In the rows, 128 means zero.
The rows of Z fall into 3 groups, which share some directions, and each row is roughly a mix of its group's hidden directions.
Z, 127 rows:
89	127	106	140	103	121	116	163	141	148	116	179
174	150	164	105	124	141	126	131	123	181	133	123
146	163	164	105	139	153	108	111	93	109	115	159
113	171	129	153	168	124	162	93	153	122	130	117
116	127	169	77	104	105	115	115	156	120	132	155
161	102	113	152	163	155	105	154	153	135	110	100
120	78	121	151	117	103	107	152	151	88	118	109
110	143	167	134	137	129	166	106	116	112	95	84
134	113	125	120	54	151	114	123	112	129	151	137
131	146	126	93	129	104	174	143	122	164	146	91
81	117	121	112	110	138	65	124	119	116	136	116
168	108	85	109	148	168	133	139	133	133	100	145
163	135	99	97	151	166	110	105	127	107	126	95
133	113	173	128	137	151	149	87	166	104	110	137
132	84	90	107	109	148	111	141	144	121	125	174
155	93	118	83	166	113	106	150	130	102	120	134
154	123	153	94	100	107	169	159	153	137	127	107
116	104	85	102	161	104	166	147	133	105	125	145
124	73	157	141	114	154	121	97	138	114	117	161
160	177	100	103	113	101	134	141	104	140	152	120
157	112	142	133	128	128	133	119	96	96	108	68
151	92	118	78	112	132	168	140	157	141	135	125
154	80	162	113	112	135	133	102	114	163	142	151
188	107	165	146	145	150	115	138	130	143	120	148
154	107	179	159	142	138	133	142	162	160	117	130
131	95	87	117	154	172	149	93	144	118	130	132
105	167	81	125	137	135	100	162	103	133	138	109
99	120	104	128	134	127	129	136	81	123	148	71
150	123	93	131	92	130	117	181	103	98	125	124
146	166	142	109	138	112	172	129	145	116	98	89
137	100	151	148	129	99	148	121	128	134	177	84
158	162	100	153	171	149	117	112	101	137	136	105
113	130	131	121	112	136	143	96	157	152	190	109
107	89	154	148	93	102	112	142	151	112	155	102
108	120	119	112	137	124	141	102	57	123	115	107
140	138	178	147	148	163	104	101	124	129	109	94
190	121	177	130	131	125	125	96	121	135	132	123
125	173	156	132	148	166	105	110	157	145	127	155
134	151	115	184	80	131	142	117	110	150	117	137
166	129	143	163	154	148	162	140	90	107	126	147
109	110	150	157	106	124	128	140	143	182	161	103
101	76	127	140	109	165	131	130	158	105	107	111
134	158	150	181	100	107	141	95	130	104	140	131
146	144	63	100	139	149	116	109	127	116	140	105
168	168	140	116	141	143	157	113	102	118	106	163
109	162	147	96	117	150	190	133	122	135	121	133
161	153	104	118	140	101	81	152	98	130	136	150
142	126	68	144	135	125	170	157	130	142	136	104
129	103	173	124	134	114	150	165	136	174	144	114
114	86	165	125	125	129	166	82	127	117	112	142
141	125	121	72	122	131	154	124	131	175	135	161
157	116	91	102	136	118	106	111	93	134	146	172
112	156	105	132	116	106	140	185	136	142	133	87
150	123	134	113	138	115	164	130	146	119	156	65
110	141	152	102	120	132	148	65	106	155	137	129
108	127	78	95	125	121	158	137	122	88	127	100
163	95	116	108	127	136	136	113	117	76	96	108
111	150	136	99	177	139	77	110	113	120	126	132
118	146	131	127	159	167	99	105	109	138	171	99
120	141	122	123	107	77	104	149	92	165	135	149
105	157	128	83	164	129	163	128	126	166	140	121
121	154	188	170	148	113	108	130	132	141	123	137
128	154	174	130	140	153	98	100	153	117	119	91
110	114	112	145	131	86	151	144	137	170	141	171
139	141	154	85	117	181	142	130	115	104	111	151
99	118	79	114	142	131	127	137	96	114	157	88
105	116	182	123	123	131	160	135	165	119	155	104
124	136	85	108	96	146	117	120	86	108	125	90
134	99	134	80	95	131	90	152	97	126	136	140
122	99	153	142	109	158	116	114	135	106	76	159
103	139	82	82	109	108	130	140	94	115	114	135
126	152	115	94	158	132	158	110	101	114	130	78
140	111	77	128	124	167	125	142	125	77	124	122
150	159	78	102	118	136	121	131	105	85	144	128
118	88	159	93	112	111	112	117	145	143	124	174
137	135	81	114	73	133	119	120	123	160	154	133
143	151	158	131	128	112	129	98	95	142	87	169
139	146	89	93	167	125	98	119	99	119	107	147
164	123	143	69	155	144	138	113	137	122	157	140
160	128	120	146	113	135	78	159	157	143	148	158
117	93	111	170	148	92	101	144	151	140	126	102
116	113	97	112	103	161	112	116	133	121	115	68
123	128	184	144	119	91	135	143	118	153	130	168
112	132	131	122	133	64	104	158	113	156	126	152
119	83	127	111	117	93	78	144	129	112	152	114
137	138	141	143	80	120	174	142	112	171	140	134
108	120	140	116	151	161	157	64	123	115	126	126
110	120	180	108	136	113	146	92	108	131	126	169
137	119	194	132	130	118	166	132	160	143	125	139
132	163	151	145	149	124	190	124	136	160	128	128
89	79	116	120	129	133	106	133	173	128	107	112
142	161	117	96	120	142	132	172	151	171	139	108
122	130	157	149	137	132	172	133	156	179	150	111
112	147	147	168	146	106	114	110	88	132	156	94
79	98	152	110	103	130	99	162	126	140	135	107
128	92	145	142	157	121	143	146	174	88	115	108
160	126	113	115	161	119	128	106	139	175	174	126
133	172	130	147	100	127	184	115	111	154	128	139
140	98	78	111	114	146	120	137	78	118	117	114
182	127	153	99	127	159	123	127	134	156	144	96
139	85	138	127	138	125	135	76	129	92	127	164
88	101	102	130	113	94	159	148	153	138	154	146
123	158	167	136	113	137	65	107	133	121	131	139
110	161	85	117	119	94	136	170	127	152	126	151
136	95	137	101	86	123	117	141	102	163	108	94
137	149	84	133	131	145	84	102	99	114	105	149
122	99	166	146	131	106	167	143	151	162	126	157
98	137	159	175	126	98	116	107	150	116	153	104
115	150	106	79	127	84	128	116	87	133	138	137
132	118	121	134	140	185	130	96	163	113	123	91
153	78	168	155	103	106	144	125	147	130	141	117
169	165	128	119	130	137	127	104	93	103	109	166
122	126	113	123	149	112	153	147	133	72	79	130
165	120	117	111	174	106	113	134	121	88	100	146
147	112	157	158	143	121	119	87	102	88	127	100
155	152	120	96	133	165	127	85	147	97	149	136
175	158	163	140	123	99	146	137	154	125	102	110
138	113	93	165	134	171	122	154	122	89	116	109
140	135	138	105	91	156	129	153	84	159	109	154
101	153	133	142	82	111	184	123	130	123	140	119
125	135	63	145	146	158	111	117	108	100	134	130
134	110	77	117	131	114	73	136	99	134	114	137
150	104	101	86	142	96	154	152	92	142	120	128
141	171	142	95	125	130	147	147	137	186	129	129
137	109	70	118	102	109	142	168	138	133	142	147
93	136	87	148	148	132	93	116	101	93	131	147
84	109	128	166	106	136	121	148	152	101	94	146
Here is one row from each group, named. Which group is each of the other rows in?
174	128	143	99	115	97	168	126	141	139	98	147
(129)
92	107	142	119	119	163	111	173	118	150	95	120
(89)
108	107	139	121	135	144	143	73	160	167	138	145
(77)

145	124	127	65	125	113	121	98	90	142	132	146
(77)
110	69	124	126	100	103	160	128	98	122	112	125
(129)
144	92	88	109	105	138	166	144	139	115	141	162
(77)
121	161	96	119	111	102	128	167	124	143	91	162
(129)
136	97	132	123	99	144	143	168	128	88	85	137
(89)
101	86	117	145	114	120	109	126	169	123	160	93
(89)
103	125	78	149	117	107	106	176	120	115	139	112
(129)
168	114	84	114	131	148	121	165	149	97	124	110
(77)
159	114	82	100	137	119	130	127	157	87	132	155
(129)
163	131	143	173	162	134	121	139	124	119	80	145
(89)
137	116	195	127	148	149	137	112	163	117	113	122
(77)
